One turn moves each row of this set onto another row. After a few examples, where does it send each row asked below?
K: [ -5   0   6  16   2   9  -8   3 -17  11   4  -3  -4  -1   1  -7   2]
Q: [-3  7  4 19  3 -3  1 13 -6  3  3  9  3 -8  1 -5  7]
E: [  2  15 -11  17   2  -6   4   5   3   9   2  -1 -11 -16 -10 -10   8]
V: [ -5  -7  -1   8  -6 -12 -10  -3  -3 -19   3   3  -4 -18   0 -12 -15]
M: [ -1  -4  13   1  -3   1   7 -11  25  -1  -4   7  -8  -5  -4  -7  -2]
T: [  1   9   1  -3  -5  -2  -2   6 -14  -2   3  13  10 -16  -5  -1   3]
L: [  6  18 -14  -5  -5  -4  -1  -2  -6   3   1   3  -3 -24 -15  -6   5]
Z: [  0  -2   6  -8 -17   2  -7 -15  16   3   5   9  -4   3 -15  -7   2]
H: [-14   0   7  -2  -2  -8  17 -21   1  -2  -9 -10  -3  -4 -14   1   3]
C: [  1  17 -15  -5  -4  -5   2  -4  -6 -13  -9   1 -11 -14 -13 -11  -9]
Y: [ -4  -9  -2   6  -6  -4 -20  -5  -3   4   6  -6 -18 -22  -5  -7  -4]
U: [ -9  12  -8   8  12   6  -2   2  -1   4  -4  -2 -22 -11  -4 -12   0]
A: [  7   5   1   2 -14  -3  -3  -2 -22  -7  -1   1   8  -5  -9  -5  -6]
F: [  1   0   5   0 -12  -2   3 -18  23   0   3   5  -6  -1 -10 -15  -2]
R: [-3 -8 16 -6 -8  5 -1 -9 17  3 -3 10 -7 -2 -8  2  3]
X: [ -9  -6  -4  -2   0  -3 -15  -4  -3  -9   1   1 -17 -28  -3  -7 -11]
P: [-16   1   6  -3  -4  -3  13 -27  -3   2   2  -7   4   0 -10  -6   4]
B: [-22   2   3  -3   2  -7   9 -16   2  -1  -6  -4  -9   3 -17   2   6]
W: [-25   0   4  -4   1  -3   5 -20  -2   2   4  -1  -2   5 -12  -4   7]
S: [ -3 -12  -1  17 -11 -12 -15  -4  -5  -6   9  -4  -8 -11  -4 -10  -9]

Z -> F
Y -> S
E -> Q
Now these:
A -> C
H -> B

One turn moves each row of this set onto another row. After a few examples, where does it send each row asked below?
malom: [ -9  24 -22  21   2 -11  -9   9  -8  -9  11  -6 -13   0  -6   4   0  11
  12 -12  -9 -21  -5  11  -2 -15 -15   3  -8  -9   2  11   6   2  -9   0
  -6   9   5   9   2  -2  11   9 -23  16  -7  12  18   7 -10]
vuba: [  4   6  -8  18  13   0  -5  15 -19   4   2   1 -11  -7   6  13  -4   7
   1   7  -9 -12 -12  10  -4  -9  -4   1 -10 -15  -4  -4  14   2   2  13
   5   3   3 -17 -25   3  21  -5  -8  -5  -3   6  -7   1  -8]
met: [-22  19  -3   6  18 -13  11  15   5  -2  -7 -12 -10  14  -5  14   7   8
   3   5 -14 -18  17  12   2 -17  -1  18 -15  16   4  12   5  -3   5  -6
  -9   3   5  -1  -9  -2  20   4 -17   6   7   5   6   6  -5]
Depa: [  6  18   1  16   5 -10   6   9 -11  -9  18  -5 -10   0   4  14  -8   6
   9 -12   1 -13  -5  -1  14  12 -20  15 -12  15   4   9   7  -4  19   1
  10  17  11  -1  -3  15  30  23 -13   5   4   9   7   5 -11]
Fas: [-18   0 -19  17  12  -1  -5   1  -1   3  12   0   1  -5  -2  16  -5   5
  12   7   7  -8  -9  10  -5   8  11  14 -11  12   1   5   4  -3   0  10
  -5  22   6   9   5   8   0   2 -11   7  -3  13   1  -4   4]
fif: [ -9  17  -3   3  10 -15  -1   3   9  -5   9  -2  -9  -1   0  -3  -6   2
   0  -4  -6 -12 -14  10   0 -12 -21   7 -25   6  10  -4  21   4   0 -24
  -7   0   9  19  -4   0  20  11 -14  -5   4  13   4   6 -16]
tapet: [-12  13  -2  19   5  -7   2  11   7   0   5  12   1   9   4   5  12   9
  -3  -4  -5 -16  21  -1   5   0 -10   8 -21   2   5  -5  14   9  20  -3
  -4  -5  19  -8 -13   6   4  10  -8 -17 -11   0  11   4  -5]
Genot: [-25   4  -7  17  12 -24  11   8   2  -2   7   0  -3  -4   5  -1   6  16
   7   7  -8 -24  -1  25  -7  -6  -8  10 -12   9  17  11   0  15 -12   9
  -8  -3   6  10 -14   8   7  -3 -26  10   4   2  10   6   0]
reton: [  1  14   4  30   1  -7   6  11  13  -7  13  -8 -14  -4  16  -3 -19   7
   3  -7   8  -1   3  11   4  12   1  12 -17  12   4 -17   9  18  10  10
  -2  -4  15  10  -6   2   8  19 -10 -11  -1   4  14   5  -6]
fuma: [-11  17  -6  25   9  -3   2  11 -31  -2   7  -6  -8  -1  -1  21 -11   8
   6  -7 -11 -16  13   4  10   6   1   8  -1   8  20   5  18   8   3   8
   2   1  10 -10 -22   5  15  12 -14   1  -5  14   5   3  12]
Beb: [-12  14  -9  12  16   5  16  -1  -7  -1   5   2  -9   8   2   6  -3   4
   1  -6  -8  -5  -2  -2  -8  -7   5  -6 -21   1 -11   2  11   3   6  31
   9   5  17  -9  -5  -1  15  13 -15   0  13  12   8   8  -1]
ber: [ -7   8 -16  11  -1 -11   2   5  -8  -7  11   6 -16   5  -1  -8 -13  16
   6  -7  -3 -18  10  17   1   2  -3   1 -17   5   3 -10   6  10  10  16
  -6 -13  -3   4   7  15   2  24 -14   6   9   3   5 -16   4]
zazas: [-16  -2   1  25   2   5   2  14  -1  -3  -4  16 -28   3  10   7  -5   3
   3   0 -15 -25  -4  10   3  -1 -12  18  -6  -7   6   1  -3  12   4   0
  -1  -5  14   2  -3   6  12   5 -12  -7   8  12   1 -13  10]
somi: [ -8   8  -1   6  22 -10   4  12   8   1  13  15 -22 -11   5   5  -2   6
   1 -11  -8   1   5  11  -5   7 -12  12 -11 -18   0   3  15  15  13   4
   1   2   9   7  -2  11  19  10 -24   0 -14   9  13 -12 -14]
Deren: [-12  -1   4  14  -6  -8   7   8  -2  -1   6 -17  -4  -2 -14  15  -3   6
  22   4   2 -18  -3   2  -5   4 -12  21 -12  12  -9   0   7   2  -3   3
  -5   3  -1  15 -27   3  26  10  -3   3   7   6   0  10 -12]
gego: [  0   3   2  15   3 -16  -7   2  -5  10  12   4 -11 -13  -4  13 -19   3
  20  -4  11 -12  -3   7   2   6 -10   7  -7  -6   0   3  15   0  -2  12
   5   1   2 -12 -18  13  30  -6 -11  -5   8  13   8   3 -19]
tidu: [-10  -7  -3  21  13 -18   8  19 -16  -7   7  -1  -1  -8  11   8  -8  -8
   4   1 -15  -4  -4  11  11   6 -13  18 -14   7   7   3   8  -5   2  10
  -8  20  28  12 -11   2   7   5 -11  -1  -1   9  -2  21  -1]
Dosi: [-30  18   8  20   6 -22   3  17  -7  14   7   7 -14  -3  -7  -3  -7  -6
   0   4 -11  -3   3   7   7   0 -13  -3  -8  -6  -2  -7   3   9  -2  -8
   1 -15  18   8 -14   8  15   5 -21   9  -1  13  -1   8  -5]
Sop: [ -7   3  -4  19  16  -8  13  27  -1   6  10   6  -2  14   1   0 -11  10
   5   2  -6 -20  19   8 -11  -2   1  14 -36  13   1  -3  -5  10   4  13
 -10  -4  11  -1 -15   7  13  15 -22  -9   4   0  -5  10  -3]
budob: [ -8  14  -8  20   9  -1   2   4  -5  -2   7  -2  -4   0   1   6 -20   3
  -3  -4  -5  -9   2   7  -1   1  -5   3  -8   7  11  -1  20  -4   3  10
  11   1   9  -4 -35   0   6  12  -9   0  -6   7  -2   4 -39]
gik: [-14   2   5  12   7 -23   1  10 -12   3  -3 -13  -6  -8   7  15  -8  -4
   7   2  11  -3 -10   4  -6  13  -5   8  -5  10 -12  -6   1  -7   5   8
  -5   4  12  -9 -14   9  13 -13 -10   2   3  11   3  -9   0]
segif: [-10   7  -5  13  12  -9   3   4  -1  -4  10  -1  -8  -8   0 -18 -16  11
  13  -4  -1 -20  -4  10   0  -3 -15  11  11   8  -9   4  -1  24   6 -18
   9  -3   8  -1  -9  10   7   3 -17   8  -6  -5   4  -4   0]
mol: [-11  -2  -7  16  13  -8  -6   8   1  -5   8   3  -9  -8   1   3  -7  -1
   2  -3  -4 -12 -27   5   8   1   4   2   3   5 -20   0  17  -5   5  17
   1   3  10 -18  -3   2  17   4 -14   1   1  -3   4   1  -1]
zizu: [-13   8 -11  13  13 -12   0   7   9   1  13  -6  -6  11   1   4 -30  11
   7  -8  -3 -18  19  11   3   1  11  12 -24   8   2   1  28   3   3 -14
  -6   0   9   6   3  -1  12  14 -12  -5   1   4   3  -1 -15]
gep: [  0  -3 -10   7   9 -11   2   9 -18   1  14  -7 -18  -8  -8   2 -23  13
  -5  -5 -13  -8  -4   7  10  -2   0   6  -9  15  -6   5  19  24  -8  17
  -3  18   8   4  -5   0  18  17 -24   6  -2   4  12  12  -1]
gud: [ -6  18  -3  28   8  -1   0   5  -4  -5   9  -1  -5  -6   0 -14  -9  10
   4  -4  -1 -14  17  10  -6  -1 -24  10 -16   6  18  -4 -15   2   1  28
  -6   0   9   0  -7   4  17   5 -18   5  -3  14   5   4   6]
Fafo: [-14  15 -19  11  26 -10   0  22   4  -7  13   3 -10   6  -8  -8 -10   7
  20  -7  -4 -19  -3  27  -3  -3  -4   6 -12  15  16   7   2  -4   8   9
  -6   3   0   5   7   2  10  23 -13  -1   4   8  -2   5 -18]
lutab: [ -7  22  -8  18   3 -10   1  11   2 -17   9  -3  -8  -1   3  17   3   1
 -10   5  -3  -6   4   8  11  -5   2  24 -14   0 -13   9  21   8  -7 -10
 -12  -6  19  14 -20  -3   5  10 -22  -2   0   4   9   6  -1]

Fas -> Deren
fuma -> gep
zizu -> Sop
Now these:
malom -> lutab
gego -> vuba
Genot -> fif
segif -> Dosi

